One turning vector, and how many steps it has turned
The counts run from 0 to 637.
124; 116; 126; 129; 137; 151; 92; 150; 147; 130; 142; 135; 149; 127; 116; 146; 146; 139; 107; 136; 115; 119; 111; 171; 151; 149; 154; 173; 111; 140; 130; 164; 101; 107; 126; 111; 129; 105; 162; 123; 83; 129; 143; 183; 120; 172; 148; 141; 132; 129; 113; 162; 129; 114; 125; 153; 145; 132; 85; 132; 95; 133; 93; 148; 140; 96; 122; 139; 137; 108; 108; 102; 156; 124; 90; 91; 120; 124; 109; 98  408
128; 106; 138; 173; 129; 146; 138; 142; 123; 105; 165; 144; 133; 145; 145; 121; 101; 140; 117; 147; 114; 113; 129; 124; 129; 152; 152; 143; 109; 113; 144; 128; 103; 106; 129; 115; 138; 147; 116; 135; 93; 116; 145; 176; 115; 171; 127; 123; 109; 104; 133; 115; 134; 93; 108; 164; 155; 98; 88; 175; 126; 123; 158; 152; 136; 100; 115; 150; 159; 118; 106; 111; 133; 122; 102; 105; 113; 122; 109; 86  203
138; 104; 147; 156; 121; 144; 120; 147; 118; 153; 117; 145; 89; 89; 159; 143; 120; 141; 109; 150; 148; 116; 103; 158; 144; 137; 190; 137; 144; 124; 125; 121; 125; 103; 110; 113; 111; 126; 154; 130; 145; 117; 152; 145; 91; 124; 131; 105; 90; 145; 107; 98; 156; 135; 106; 145; 166; 122; 129; 116; 156; 138; 134; 129; 141; 116; 132; 163; 151; 127; 97; 77; 125; 142; 121; 126; 154; 98; 123; 103  177
139; 151; 155; 151; 121; 180; 135; 165; 112; 136; 121; 149; 135; 146; 156; 151; 116; 134; 117; 125; 114; 115; 120; 153; 152; 169; 139; 154; 122; 106; 131; 134; 105; 111; 134; 111; 167; 145; 150; 123; 133; 134; 137; 150; 103; 139; 113; 119; 90; 134; 127; 125; 113; 108; 136; 155; 124; 86; 130; 158; 97; 115; 149; 162; 116; 156; 133; 187; 150; 108; 69; 92; 128; 145; 93; 94; 123; 132; 115; 123  196
88; 129; 121; 87; 113; 142; 119; 135; 110; 138; 154; 147; 144; 82; 140; 144; 103; 103; 137; 141; 131; 129; 102; 149; 162; 166; 155; 138; 118; 114; 124; 132; 120; 97; 125; 132; 113; 119; 137; 131; 91; 123; 157; 163; 104; 143; 137; 117; 119; 130; 135; 109; 122; 124; 138; 145; 178; 155; 140; 162; 108; 97; 99; 117; 100; 128; 140; 152; 148; 155; 120; 69; 122; 97; 91; 107; 125; 115; 122; 129  222
131; 99; 133; 130; 161; 121; 151; 156; 124; 104; 85; 152; 103; 136; 103; 126; 104; 95; 175; 112; 94; 133; 145; 122; 126; 162; 169; 109; 115; 115; 145; 153; 152; 120; 104; 99; 106; 156; 83; 147; 130; 105; 131; 146; 113; 177; 150; 135; 130; 149; 106; 127; 123; 139; 145; 136; 173; 113; 117; 117; 135; 126; 143; 143; 96; 106; 138; 117; 131; 135; 121; 111; 135; 82; 136; 132; 148; 107; 149; 101  475
120; 157; 107; 158; 167; 152; 148; 134; 131; 120; 97; 128; 130; 96; 129; 149; 119; 168; 125; 106; 116; 112; 118; 154; 126; 164; 173; 125; 112; 103; 140; 118; 118; 130; 153; 91; 133; 165; 107; 158; 131; 143; 118; 137; 117; 144; 92; 90; 78; 136; 130; 119; 123; 133; 142; 148; 133; 117; 110; 172; 168; 113; 152; 135; 122; 104; 113; 142; 154; 125; 117; 131; 145; 144; 109; 82; 126; 125; 145; 100  530
105; 108; 120; 108; 129; 122; 131; 147; 121; 124; 135; 120; 130; 127; 135; 127; 139; 129; 131; 131; 117; 110; 124; 132; 121; 188; 137; 167; 115; 126; 159; 135; 139; 120; 145; 101; 149; 120; 112; 155; 88; 137; 119; 153; 108; 191; 103; 147; 149; 106; 123; 165; 120; 150; 137; 164; 163; 142; 77; 141; 137; 104; 132; 119; 110; 72; 107; 127; 155; 124; 107; 118; 137; 136; 99; 104; 117; 148; 134; 119  244
135; 114; 115; 125; 153; 125; 129; 136; 114; 111; 116; 143; 117; 150; 102; 123; 93; 118; 190; 147; 105; 123; 143; 143; 141; 143; 174; 140; 126; 95; 156; 156; 147; 148; 113; 139; 92; 159; 90; 118; 131; 125; 123; 147; 132; 165; 169; 130; 140; 143; 95; 124; 137; 109; 161; 153; 180; 98; 102; 141; 128; 108; 140; 137; 124; 104; 156; 120; 115; 109; 114; 111; 135; 83; 128; 119; 131; 104; 136; 113  479
146; 146; 139; 131; 130; 141; 147; 162; 125; 120; 123; 172; 150; 132; 110; 134; 123; 118; 98; 141; 104; 142; 129; 105; 119; 165; 163; 132; 123; 88; 174; 109; 97; 90; 120; 104; 115; 126; 135; 129; 163; 139; 123; 154; 122; 142; 116; 139; 100; 138; 125; 121; 102; 124; 139; 134; 153; 130; 114; 148; 155; 149; 157; 158; 128; 104; 162; 145; 164; 116; 79; 117; 149; 151; 115; 109; 154; 103; 154; 121  345
146; 129; 111; 105; 136; 121; 143; 136; 121; 157; 102; 177; 128; 99; 127; 119; 120; 120; 151; 145; 124; 138; 143; 142; 145; 156; 158; 140; 113; 71; 135; 102; 132; 130; 113; 132; 69; 161; 100; 128; 147; 129; 106; 144; 117; 105; 135; 103; 114; 156; 115; 109; 131; 127; 170; 148; 162; 138; 140; 142; 156; 120; 161; 134; 121; 102; 140; 125; 142; 141; 103; 96; 122; 120; 111; 131; 156; 119; 162; 117  334
142; 78; 150; 126; 119; 145; 118; 158; 110; 145; 130; 143; 120; 99; 129; 138; 124; 121; 138; 136; 124; 133; 98; 175; 146; 137; 148; 136; 146; 145; 118; 164; 148; 87; 115; 87; 133; 115; 144; 127; 102; 130; 136; 139; 79; 152; 142; 174; 109; 132; 111; 144; 135; 143; 146; 157; 191; 131; 108; 98; 99; 120; 120; 131; 97; 104; 143; 131; 126; 104; 115; 102; 126; 134; 100; 130; 142; 115; 123; 102  618
118; 102; 130; 151; 161; 156; 106; 153; 132; 134; 145; 143; 153; 123; 124; 155; 121; 116; 101; 103; 95; 103; 122; 185; 150; 124; 137; 156; 138; 138; 102; 176; 115; 96; 137; 92; 131; 122; 152; 132; 66; 127; 161; 156; 119; 150; 123; 159; 116; 117; 121; 160; 119; 137; 145; 134; 146; 115; 114; 148; 86; 148; 113; 129; 87; 125; 127; 128; 126; 134; 116; 115; 154; 109; 86; 103; 134; 137; 114; 118  412
112; 124; 112; 130; 181; 134; 103; 144; 124; 89; 143; 115; 149; 120; 130; 163; 98; 126; 130; 123; 104; 113; 119; 180; 137; 120; 152; 128; 144; 109; 148; 159; 144; 130; 145; 115; 137; 138; 129; 149; 96; 122; 134; 121; 116; 183; 142; 142; 118; 139; 83; 142; 102; 152; 129; 154; 152; 124; 139; 127; 131; 144; 86; 137; 92; 133; 102; 146; 121; 142; 128; 108; 142; 104; 116; 108; 138; 106; 145; 156  266
157; 128; 132; 126; 132; 138; 135; 177; 126; 112; 101; 155; 143; 105; 85; 126; 158; 126; 101; 83; 109; 151; 129; 150; 125; 134; 147; 142; 125; 103; 129; 136; 145; 113; 103; 66; 119; 151; 133; 153; 132; 129; 145; 133; 108; 151; 100; 111; 101; 141; 109; 165; 97; 177; 144; 103; 162; 97; 122; 107; 133; 140; 130; 130; 107; 121; 143; 109; 163; 96; 97; 143; 125; 156; 114; 139; 156; 99; 166; 102  135
136; 110; 150; 160; 133; 135; 157; 167; 100; 136; 72; 154; 101; 138; 87; 119; 136; 143; 124; 112; 125; 141; 135; 144; 121; 161; 171; 131; 157; 141; 144; 156; 148; 139; 117; 79; 144; 147; 96; 126; 125; 133; 110; 117; 118; 160; 124; 138; 122; 121; 112; 159; 129; 156; 147; 150; 176; 104; 111; 100; 138; 142; 163; 154; 126; 132; 122; 114; 113; 91; 85; 133; 136; 117; 138; 114; 146; 100; 139; 119  465
93; 140; 109; 124; 154; 146; 116; 160; 118; 143; 93; 140; 116; 86; 115; 152; 132; 111; 123; 124; 131; 147; 112; 173; 129; 158; 134; 121; 142; 121; 123; 150; 166; 121; 137; 101; 138; 124; 127; 131; 96; 118; 120; 135; 106; 133; 135; 143; 130; 153; 88; 139; 115; 172; 160; 138; 165; 161; 167; 91; 143; 148; 114; 134; 91; 133; 98; 128; 125; 145; 111; 99; 122; 93; 116; 104; 157; 111; 147; 166  441
111; 111; 123; 160; 149; 150; 124; 139; 114; 160; 125; 136; 110; 92; 152; 156; 122; 134; 145; 108; 123; 138; 119; 202; 161; 148; 132; 110; 120; 129; 98; 157; 140; 126; 126; 117; 117; 141; 138; 122; 70; 98; 146; 162; 101; 112; 156; 109; 124; 148; 107; 132; 139; 134; 135; 145; 159; 116; 159; 121; 104; 118; 113; 145; 116; 119; 96; 151; 132; 151; 120; 97; 118; 97; 98; 89; 134; 122; 124; 125  588
119; 89; 121; 129; 135; 133; 119; 142; 127; 132; 155; 129; 141; 125; 115; 143; 147; 132; 122; 135; 129; 121; 107; 154; 124; 156; 159; 169; 137; 124; 134; 147; 118; 112; 143; 88; 146; 113; 134; 151; 88; 139; 133; 147; 114; 187; 115; 148; 121; 98; 125; 150; 134; 134; 137; 159; 180; 133; 68; 145; 121; 103; 110; 115; 119; 76; 104; 117; 128; 107; 114; 106; 127; 131; 87; 91; 116; 145; 129; 95  243
137; 103; 146; 145; 150; 126; 125; 114; 100; 139; 162; 158; 151; 101; 101; 132; 128; 133; 120; 131; 118; 160; 118; 141; 151; 159; 136; 142; 139; 85; 122; 121; 136; 75; 124; 128; 103; 144; 107; 100; 81; 114; 160; 157; 114; 119; 142; 139; 130; 131; 122; 130; 126; 118; 150; 137; 203; 104; 118; 157; 108; 139; 120; 121; 88; 110; 107; 124; 118; 150; 97; 114; 127; 89; 75; 121; 131; 107; 118; 126  599
105; 107; 124; 116; 144; 116; 122; 117; 95; 131; 142; 117; 113; 109; 128; 132; 102; 150; 167; 123; 131; 115; 139; 188; 149; 122; 151; 158; 148; 127; 154; 143; 143; 154; 111; 130; 107; 163; 111; 165; 81; 124; 137; 142; 134; 166; 138; 93; 136; 111; 96; 148; 119; 149; 147; 169; 183; 111; 114; 141; 121; 97; 103; 99; 113; 136; 105; 137; 126; 107; 120; 107; 134; 135; 130; 140; 114; 121; 143; 114  102
104; 134; 129; 122; 133; 141; 104; 151; 115; 132; 149; 131; 136; 88; 113; 143; 114; 119; 124; 115; 110; 138; 119; 150; 136; 161; 100; 109; 125; 114; 152; 129; 138; 115; 99; 116; 143; 146; 149; 129; 63; 96; 173; 142; 105; 176; 130; 114; 111; 113; 95; 152; 105; 143; 98; 141; 178; 116; 127; 113; 122; 103; 85; 126; 116; 142; 117; 141; 143; 146; 102; 117; 104; 97; 90; 107; 115; 97; 125; 123  427
114; 147; 132; 108; 114; 123; 125; 155; 92; 131; 126; 144; 113; 82; 102; 130; 136; 107; 113; 103; 122; 164; 124; 143; 143; 149; 144; 138; 161; 110; 148; 118; 150; 123; 98; 113; 134; 140; 157; 140; 120; 123; 147; 127; 105; 153; 111; 102; 122; 124; 88; 149; 97; 171; 126; 117; 208; 130; 131; 117; 128; 134; 83; 102; 105; 131; 121; 135; 139; 135; 80; 113; 115; 129; 118; 136; 137; 100; 150; 161  281
124; 107; 122; 146; 114; 130; 135; 145; 131; 157; 148; 168; 120; 114; 102; 121; 142; 125; 120; 153; 137; 150; 121; 143; 109; 162; 130; 125; 138; 124; 158; 112; 149; 101; 124; 109; 97; 122; 129; 99; 74; 126; 142; 164; 117; 131; 151; 151; 134; 104; 104; 151; 134; 125; 131; 157; 206; 157; 115; 102; 131; 122; 127; 122; 145; 92; 112; 134; 132; 95; 99; 106; 120; 113; 92; 94; 121; 98; 118; 116  609
107; 130; 128; 146; 154; 148; 120; 177; 130; 151; 143; 157; 117; 114; 137; 151; 106; 99; 147; 108; 112; 144; 133; 185; 134; 154; 112; 97; 112; 130; 107; 164; 130; 111; 131; 106; 133; 140; 135; 128; 63; 101; 154; 174; 118; 123; 150; 123; 130; 143; 95; 144; 117; 143; 132; 134; 151; 127; 163; 116; 116; 128; 122; 164; 119; 130; 114; 143; 136; 149; 138; 105; 133; 73; 121; 97; 141; 117; 121; 115  587
94; 133; 119; 144; 162; 139; 127; 172; 127; 137; 130; 152; 109; 131; 97; 142; 99; 121; 133; 95; 105; 140; 138; 153; 142; 184; 118; 102; 104; 114; 130; 158; 136; 114; 129; 101; 129; 160; 121; 116; 63; 104; 151; 188; 143; 125; 128; 132; 161; 137; 98; 174; 114; 138; 140; 124; 143; 123; 140; 131; 104; 137; 164; 162; 125; 123; 111; 124; 145; 142; 117; 113; 134; 83; 124; 109; 144; 112; 127; 115  586
101; 110; 125; 118; 139; 99; 100; 132; 95; 143; 141; 130; 120; 84; 114; 138; 102; 137; 135; 142; 129; 132; 120; 143; 144; 163; 145; 149; 141; 119; 149; 132; 145; 104; 94; 125; 106; 136; 135; 115; 69; 96; 159; 136; 129; 158; 136; 134; 152; 105; 114; 160; 133; 125; 109; 150; 196; 126; 130; 120; 113; 140; 100; 95; 121; 132; 123; 130; 117; 152; 99; 110; 122; 100; 92; 118; 119; 110; 129; 122  433
137; 115; 103; 145; 151; 126; 135; 128; 137; 114; 141; 161; 160; 98; 115; 118; 169; 122; 115; 159; 126; 124; 156; 170; 134; 112; 169; 152; 141; 102; 135; 118; 151; 126; 138; 113; 52; 146; 99; 144; 115; 138; 120; 153; 114; 144; 133; 125; 118; 133; 89; 127; 108; 143; 149; 132; 178; 150; 109; 124; 152; 151; 102; 129; 98; 101; 106; 97; 131; 126; 118; 119; 147; 128; 102; 119; 146; 116; 158; 114  123
100; 115; 130; 81; 123; 135; 143; 149; 116; 121; 115; 140; 138; 153; 120; 129; 109; 114; 129; 136; 106; 126; 127; 145; 163; 167; 140; 179; 125; 104; 152; 157; 118; 141; 153; 122; 151; 127; 115; 152; 112; 151; 105; 142; 93; 192; 142; 155; 157; 146; 108; 126; 101; 151; 175; 160; 158; 138; 105; 154; 130; 108; 121; 150; 100; 88; 100; 128; 139; 149; 112; 103; 137; 139; 116; 105; 151; 153; 142; 138  79
157; 128; 120; 165; 152; 116; 136; 137; 125; 111; 123; 155; 129; 139; 102; 127; 98; 141; 141; 124; 107; 129; 148; 151; 113; 133; 137; 125; 123; 80; 157; 127; 140; 161; 99; 119; 113; 181; 93; 116; 111; 121; 114; 134; 131; 148; 137; 121; 119; 109; 97; 135; 118; 116; 152; 163; 170; 94; 90; 118; 155; 116; 167; 162; 141; 111; 134; 107; 138; 95; 99; 142; 137; 125; 124; 115; 128; 94; 126; 102  314
131; 154; 108; 148; 170; 155; 108; 163; 144; 107; 135; 151; 135; 127; 127; 144; 130; 113; 117; 124; 108; 155; 125; 127; 129; 166; 155; 123; 125; 97; 140; 110; 127; 74; 129; 114; 118; 126; 159; 109; 133; 110; 154; 181; 122; 128; 113; 113; 112; 155; 105; 131; 102; 125; 120; 106; 152; 143; 146; 127; 121; 155; 143; 140; 99; 133; 154; 144; 148; 124; 78; 96; 149; 107; 111; 113; 145; 101; 109; 146  10
103; 123; 128; 136; 133; 115; 151; 127; 89; 147; 131; 155; 129; 116; 104; 123; 91; 139; 106; 153; 127; 139; 113; 106; 128; 165; 154; 132; 150; 95; 147; 112; 112; 99; 130; 140; 119; 143; 111; 124; 96; 123; 156; 126; 129; 147; 118; 142; 140; 92; 149; 125; 133; 118; 135; 175; 206; 130; 106; 161; 154; 124; 138; 114; 101; 108; 106; 120; 113; 167; 114; 101; 121; 91; 100; 107; 124; 131; 135; 119  58
124; 132; 145; 155; 129; 126; 153; 155; 122; 154; 112; 138; 103; 99; 131; 129; 140; 162; 89; 100; 116; 136; 141; 132; 145; 186; 146; 141; 111; 116; 142; 122; 122; 117; 113; 97; 139; 142; 117; 144; 80; 95; 140; 162; 118; 153; 98; 119; 133; 134; 124; 153; 124; 138; 99; 139; 149; 104; 108; 145; 137; 152; 131; 137; 141; 94; 81; 124; 164; 164; 84; 113; 133; 130; 93; 115; 138; 127; 136; 99  575
123; 137; 110; 131; 170; 121; 148; 133; 108; 122; 121; 132; 115; 82; 131; 146; 106; 162; 129; 105; 116; 123; 116; 136; 133; 166; 164; 139; 128; 83; 137; 110; 113; 122; 125; 92; 126; 175; 109; 181; 118; 134; 139; 141; 118; 136; 87; 86; 95; 137; 146; 129; 124; 147; 121; 144; 142; 89; 116; 178; 164; 125; 135; 126; 101; 102; 122; 129; 163; 147; 113; 128; 138; 142; 96; 115; 137; 133; 156; 86  535
115; 178; 109; 130; 157; 160; 146; 161; 126; 121; 101; 147; 143; 139; 128; 148; 93; 126; 122; 125; 105; 97; 145; 178; 130; 153; 156; 142; 101; 103; 161; 113; 127; 142; 146; 103; 120; 167; 123; 157; 123; 156; 120; 158; 136; 150; 101; 100; 107; 116; 119; 144; 96; 134; 129; 151; 114; 116; 126; 158; 154; 113; 154; 154; 145; 151; 132; 156; 168; 102; 101; 120; 144; 145; 125; 88; 129; 122; 151; 119  526
134; 132; 124; 148; 98; 148; 121; 161; 110; 162; 110; 161; 105; 129; 127; 126; 122; 137; 113; 130; 136; 137; 112; 135; 140; 172; 145; 164; 143; 124; 130; 118; 119; 113; 89; 120; 130; 135; 153; 94; 97; 118; 154; 164; 123; 141; 115; 111; 113; 95; 131; 150; 143; 99; 119; 157; 172; 114; 106; 130; 114; 98; 147; 125; 166; 106; 142; 148; 145; 97; 68; 107; 115; 115; 94; 108; 126; 124; 99; 104  27
158; 111; 140; 133; 119; 145; 107; 156; 125; 140; 111; 124; 123; 82; 141; 135; 136; 144; 135; 122; 130; 118; 130; 171; 157; 113; 142; 174; 122; 118; 140; 127; 148; 145; 81; 99; 110; 162; 147; 156; 130; 113; 129; 121; 86; 156; 126; 106; 89; 132; 95; 153; 131; 155; 133; 140; 166; 99; 90; 115; 126; 107; 105; 121; 143; 97; 131; 126; 158; 104; 96; 129; 132; 168; 96; 136; 132; 111; 150; 100  137
144; 146; 141; 152; 118; 161; 135; 148; 123; 142; 139; 155; 136; 149; 129; 142; 111; 129; 119; 126; 99; 127; 125; 144; 158; 160; 133; 152; 125; 111; 142; 125; 99; 113; 118; 121; 129; 137; 152; 110; 124; 128; 155; 165; 119; 143; 134; 106; 94; 122; 128; 132; 125; 89; 130; 154; 142; 86; 98; 163; 97; 93; 135; 151; 127; 142; 147; 175; 142; 98; 73; 95; 132; 127; 92; 99; 117; 122; 107; 96  197
138; 116; 158; 130; 148; 142; 139; 161; 109; 120; 91; 116; 112; 117; 154; 140; 106; 129; 176; 125; 108; 111; 123; 178; 161; 130; 164; 126; 142; 144; 155; 165; 162; 136; 101; 106; 150; 131; 124; 152; 135; 111; 127; 127; 93; 176; 163; 126; 98; 134; 91; 156; 131; 158; 127; 167; 183; 109; 115; 110; 121; 108; 121; 131; 102; 147; 134; 153; 123; 109; 94; 104; 127; 126; 134; 142; 134; 115; 134; 121  472
150; 141; 127; 112; 138; 135; 144; 156; 117; 132; 99; 152; 124; 88; 89; 115; 168; 138; 94; 100; 121; 154; 146; 114; 129; 162; 147; 160; 114; 110; 152; 110; 148; 120; 95; 90; 105; 154; 122; 139; 131; 133; 123; 144; 115; 141; 94; 104; 126; 137; 111; 161; 101; 162; 149; 128; 158; 113; 110; 113; 131; 130; 129; 120; 118; 107; 138; 104; 153; 106; 82; 136; 143; 147; 101; 129; 130; 111; 157; 107  134
132; 116; 145; 77; 134; 147; 139; 175; 114; 136; 108; 161; 119; 124; 101; 116; 113; 92; 130; 121; 98; 155; 139; 117; 150; 194; 131; 151; 119; 113; 158; 159; 147; 103; 106; 110; 129; 127; 131; 122; 113; 121; 123; 152; 115; 153; 130; 173; 159; 133; 130; 160; 104; 154; 159; 154; 165; 130; 136; 118; 101; 129; 158; 129; 87; 127; 148; 127; 136; 110; 100; 122; 116; 120; 109; 138; 144; 124; 149; 132  621
111; 108; 122; 138; 136; 130; 145; 157; 129; 137; 116; 154; 100; 118; 124; 140; 112; 145; 139; 121; 115; 115; 128; 140; 122; 182; 180; 117; 94; 113; 121; 139; 97; 123; 124; 101; 108; 152; 99; 145; 142; 128; 151; 166; 112; 150; 130; 93; 104; 165; 144; 108; 145; 120; 135; 134; 138; 110; 110; 154; 134; 110; 129; 146; 133; 87; 119; 150; 166; 145; 121; 117; 134; 118; 104; 96; 140; 117; 152; 56  364
162; 129; 129; 100; 129; 127; 122; 171; 130; 125; 109; 138; 129; 109; 86; 117; 121; 149; 127; 108; 108; 135; 146; 121; 135; 159; 151; 159; 99; 106; 166; 139; 143; 119; 83; 104; 94; 159; 125; 142; 120; 110; 114; 146; 121; 164; 104; 129; 148; 124; 116; 165; 121; 147; 133; 128; 147; 97; 89; 111; 133; 139; 146; 129; 134; 98; 150; 109; 163; 112; 81; 146; 145; 162; 114; 151; 153; 101; 157; 85  139
134; 115; 133; 165; 109; 150; 145; 160; 128; 157; 128; 181; 123; 150; 106; 129; 139; 108; 125; 118; 116; 130; 149; 124; 136; 164; 150; 150; 114; 113; 110; 124; 97; 116; 127; 108; 112; 140; 128; 101; 132; 138; 152; 182; 125; 123; 122; 112; 111; 141; 134; 115; 130; 93; 148; 147; 154; 105; 118; 160; 99; 114; 147; 155; 127; 92; 139; 151; 127; 118; 94; 100; 132; 97; 84; 81; 140; 133; 130; 81  193
108; 112; 133; 143; 116; 140; 138; 162; 123; 160; 136; 156; 103; 117; 114; 141; 108; 128; 150; 110; 115; 118; 122; 141; 123; 161; 178; 123; 113; 126; 135; 134; 99; 118; 108; 103; 108; 153; 134; 144; 142; 124; 176; 174; 118; 143; 132; 93; 105; 131; 141; 128; 153; 101; 113; 132; 135; 111; 100; 152; 103; 99; 124; 145; 140; 94; 154; 173; 149; 112; 108; 106; 140; 118; 112; 97; 122; 108; 135; 58  363
